Rows are one point carried round by a steady rotation, each followed by how many ticks it has turned.
The counts run from 0 to 521.
[102 112 135 139 154 136  51 182 134  94 116 142 139 104  96 153 145 141
 108  92 161  83 103 151 133 103 124  90 157 129 157 147 105 135 156 152
  89 163  94 135 159 125 134 140 150 118 154 147  97 120 128 118 163]	61
[ 95 140 148 145 149 148 112 169 156  72 124 162  91  95  94  94 145 169
 125  98 140 105  92 167 102 123 190 124 152 100 138 138 120 112 112 157
 111 132 114 133 144  85 131 134 127 142 149 165 132 141 171 150 157]	270
[124 120 179 164 134 127 109 169 114 120  85 153  92 119 183 138 163 171
 168 100 109 135 136 142 149 122 141 137 111 126 144 132 126 128 159 156
  58 143 101  99 136 111 135 100 162  97 130 152 104 120 168 111 156]	465
[100 156 151  98 131 129  53 135 115  93  89 112 125 140 104 131 122 142
 117 136  87 166  88 105 126  95 148 121 130 137 141 162 138 107 174  88
  85 121 119 107 160  96 100 114 128 112  96 160 122 176 171 119 131]	339
[ 73 104 126 161 119 115  85 135 123  92 128 147 147 151 111  90 152 178
 152 142 127 109  94 164 111  76 163 110 169 132 160 150 145 138 160 126
  81 148 139 125 162 108  92  90 154  99 119 125 108 122 152 140 125]	429
[127 116 134 114  91 138  67 154 105  75 119 157 119 111 110 115 162 125
 116 148 142 130  80 115 133  65 134  96 120 106 160 167 152 140 154 132
  93 141 122 112 187 118 122 134 125 144  99 168 102 117 123  93 113]	251
[127 102 120 135 115 141 139 105 120  69 130 151 120  89 157 112 143 186
 130 168 129 175  95 152 115 108 161 114 126 133 128 171 121 109 135  93
  91 123 122 120 200 132  99 128 126 117  94 164 106  98 155  96 120]	294
[120 114 152 128 121  96 119 135 107 131 117 165 101 101 147 132 162 132
 112 111  97 177  77 109 126 141 168 139 114 116 161 157 142  92 165 136
  63  97 103  76 138 156 117 119 111 101 127 139  96 144 169 117 145]	203
[119 124 145 122 140 119  89 143 110  91 122 154 114 114 139  97 138 148
  92 147  92 202  82 145 112 154 149  80 108 101 147 157 147 100 146 123
  86 109  81 116 149 135  84 148 111  96 103 141 107 149 124 105 140]	119
[103 132 149 143 171 131 123 155 142  99 122 136 116  77 119 156 117 176
 107 118 139 149  79 186 138 162 128 102 147 149 131 173 119  90 118 113
  82 106  86 150 151 147 140 149 142 121 134 164 118 131 143 132 178]	486
[ 86  96 125 165 139 117 111 110 113 131 121 127 117 104 115 116 135 193
 118 132 131 132  74 185 126 133 140 112 179 139 158 155 125  91 155 121
  88 135  99 140 147 178 108 116 173 145 124 144 117 138 116  91 167]	400
[ 98  86 133 106 121 122  92 146 162  78  94 122 146 103 128 131 149 104
 120  83 131 142 106 161 116 158 175 111 103 110 131 146 137  96 183 119
 106  86 137  83 164 121  87 137 120 124 120 149 103 117 175 122 133]	13
[ 84  88 139 142 120 131  83 114 137  99 115 133 110 114 146 119 161 147
 142  90  95 111 117 134 130 150 192 122 112 119 144 152 112 106 210 134
 102 148 145  81 148 140  81 110 137 157 143 125 119 117 168 108 144]	98
[119 150 153 146 120 139  75 148 172 106 132 140 116 158 116 106 120 176
 129 148 135 104 112 170 130 106 163 140 160 132 168 136 162 107 164 130
  79 114 120 119 152  96 132  94 132 110 148 149 135 157 209 166 137]	51
[138 115 158 124 143 117 115 152 110 128 126 145  82 109 139 145 168 168
 127 132 127 174  92 110 149  65 135 140 133 155 157 154 153 116 150 136
  63 145  85  97 160 138 143 114 182 146 143 126 119  97 161 144 143]	245
[121  94 118 145 130 157 135 127 165  59 137 123 133 100 143 106 123 177
 113 133 143 136 116 173 119 174 198 121 110 131 137 144 115  88 168 117
 108 137 109 126 170 161  95 110 163 125 122 143 117  93 160 117 144]	481
[118 159 150 119 130 131  65 133 169 105 126 130 116 146 117 116 117 180
 127 143 133 116 121 157 117  95 147 136 168 136 158 135 139 104 168 121
  82 109 119 113 154  91 124 103 117 111 156 150 138 161 218 156 149]	50
[129  91 148 120 119 105 105 124 109 127  98 138  92 102 143 127 171 122
 128 116 104 179  87 112 129 137 175 129 124 108 156 147 169  82 170 150
  68  85 108  72 134 145 114 114 126 118 131 146  97 138 168 112 142]	202
[ 91 123 133 125 148 124 120 148 120  97 129 109 127 135 116 143 157 170
 134 161 122 172  90 108 126  90 183 130 126 142 147 165 183  88 132 136
  82  96 117 115 140 129 120 113 177 124 115 150 101  93 170 165 120]	159
[103  82 134 138 139 109  89 129 145 127 142 153 123 167 133 122 159 150
 116 157 116 142  77 156 105  80 115  87 113 126 160 164 138 132 188 127
  90 124  98 103 181 156  95 118 138 120 119 148 111 129 117  81 139]	503
[101 188 190 126 167 163 107 175 158 104 119 129 100 127 128 129 121 185
 152 118 114 151 132 113 132  90 138 108 118 141 131 164 132 101 157 133
  73 117 124 124 133 131 128 130 148 157 124 181 133 152 169 136 155]	80
[112 101 159  97 134 122 107 152 175 112 116 129 108 168 126 132 151 129
 111 133 137 160  70 132 116  68 125 126 100 117 154 127 170  92 173 144
  87  82  88  91 155 139 127 104 156 130 118 162 120 147 154 106 132]	419
[121 117 124 135 160 146 102 110 138 108 138 133  89  77 120 129 139 198
  96 131 136 133  90 160 125 112 136 116 170 147 146 153  95  87 154 125
 100 147  73 133 161 162 130 134 145 164 163 154 142 132 143  87 176]	402
[134 114 126 166 109 132  54 104 133 106 113 145 124 110 102 118 139 170
 133 147 157  97 122 167 123  89 143 108 187 122 170 139 148 135 153 126
  80 130 116 135 192 102 132 117 118 100 124 152 121 126 183 116 136]	135
[117  94 146 134 118 141  92 165 165  65 111 141 107 117 148 130 150 112
 119 113 126 105  98 172 134 180 171 120  78  90 139 144 145 111 158 136
 117 114 114  85 171  91 120 131 133 137 122 173 120 124 171 114 130]	11
[132 152 158 120 115 168  86 173 132  79 104 108 120 141 132 141 146 142
 124 153 152 132  97 104 155  97 134 140 114 125 158 128 157  79 147 143
  77 117  99 123 141 134 156 100 178 127 110 193 104 131 145 101 125]	333
[136  90 136 111 114 138  82 123 124  58  99 129 128  73 118 103 126 150
 107 111 152 175  90 176 130 118 126 101 157 127 149 125 125  99 148  91
  89 139  89 132 192 111 107 120 133 113 101 119 117 129 143 102 129]	222
[124 112 155 100 126 137 115 155 124  78  81 141  82 119 163  83 151 177
 139 136 107 180 101 181 124 108 131 128 129 122 120 153 134 118 140 109
 100 147  96 104 163  72  91 137 140 155 109 158 149 138 143 111 144]	5
[ 82  99 133 146 104 121  84 116  97 102 101 167 103  97 141 103 160 148
 122 104 106 127  72 173 124 139 145 113 141 108 143 156 107 108 183 108
  98 153 121 105 164 138  91 110 110 139 114 146 119 176 119  74 143]	473
[ 84  94 145 156 146  87 101 132 129 126  83 154 115 115 103 116 123 138
 121  76 103 138  90 182 109 170 170 111 143 120 151 155 124 117 174 116
  81 118 116 108 134 135  93 128 130  98 115 141 103 168 154 127 168]	16
[128 144 167 169 103 172  87 136 138  66 115 138 141  86 142 152 118 154
 139 115 170 102 119 159 170 139 135 117 133 135 152 138 133  95 159 113
  68 110 129 146 174 138 154 100 135 108 107 161 109 130 181 111 134]	218
[108 130 126 127 184 118  49 135 151 118 135 119 131 120  81 149 113 151
  94 118 116 140 116 114 109 130 168  82 147 145 158 180 131 117 170 126
  86 118 101 118 156 148 105 153 129 110 149 141 114 129 174 141 171]	236
[ 58 138 148 138 124 153 107 127 127  93 104 127 113 112 125 101 144 186
 138 100 117 118 105 154 119 117 166 140 158 141 124 157  90  81 176 113
 101 147 146 109 129 139  96  99 150 177 128 162 134 171 153 107 149]	182
[111 122 147 141 161 124 127 145 129 111 110 125 109  82 121 154 113 167
 116 127 129 159  85 187 142 172 131 114 149 158 140 184 137  88 133  91
  75 107  95 139 156 143 133 147 163 134 118 157 128 133 150 140 175]	485
[126 107 176 128  98 143  96 148 166  78  94 119 123 114 147 115 132 121
 127 108 148 145 101 183 151 158 147 117 117 103 150 121 190  78 170 134
  82  82 114 116 151 118 126 109 142 134 102 144 127 136 175 128 121]	304
[103 154 163 147 157 136 127 149 139 122 120 161  92 111 119 106 117 178
 119 117  97 153  91 129 107 134 156  97 108 122 130 180 111 115 157 116
  85 119 112 129 145 174 114 147 138 144  99 195 125 174 132  89 174]	371
[109  95 124 105 149 130  76 146 139  85 120 119 127 111  78 108 121 125
  75 110 141 152  66 139 116 123 151  86 127 124 160 145 137 103 174 108
 112 138  95 131 165 163  98 139 162 154 104 156 120 147 109  89 147]	149
[ 99 120 144 109 132 157  88 140 129  48 130 136 119 120 124 136 154 126
 100 137 112 165  54 107 139  95 157 110  84 103 136 136 138  95 143 117
 101 129  85 115 172 132 114 100 146 117  89 145 110 130 137  88 105]	336
[141 144 154 119 128 153  89 165 140  88 107 158  79 148 138  90 119 159
 111 119 105 132 108 128 134 115 145 134  87 121 156 132 110 149 193 100
 102 188  99 102 165 125 109 109 158 135 111 166 143 165 147 110 146]	257
[ 91 123 141  95 140 150  72 125 125  53 121 115 132 119 120 134 154 126
 108 130 101 174  78  95 130  91 157 107  98 122 131 144 129  96 150 101
  95 129  99 108 174 116 100 109 132 118 100 135 110 136 148  89 108]	337
[115 152 172 160 132 143  78 122 159 143 130 142 106 145 135 142 127 172
 134 122 130 115 121 135 141  75 120 134 136 147 173 146 126 114 199 123
  62 129 121 121 155 164 144  87 147 128 133 158 126 171 179 110 147]	507
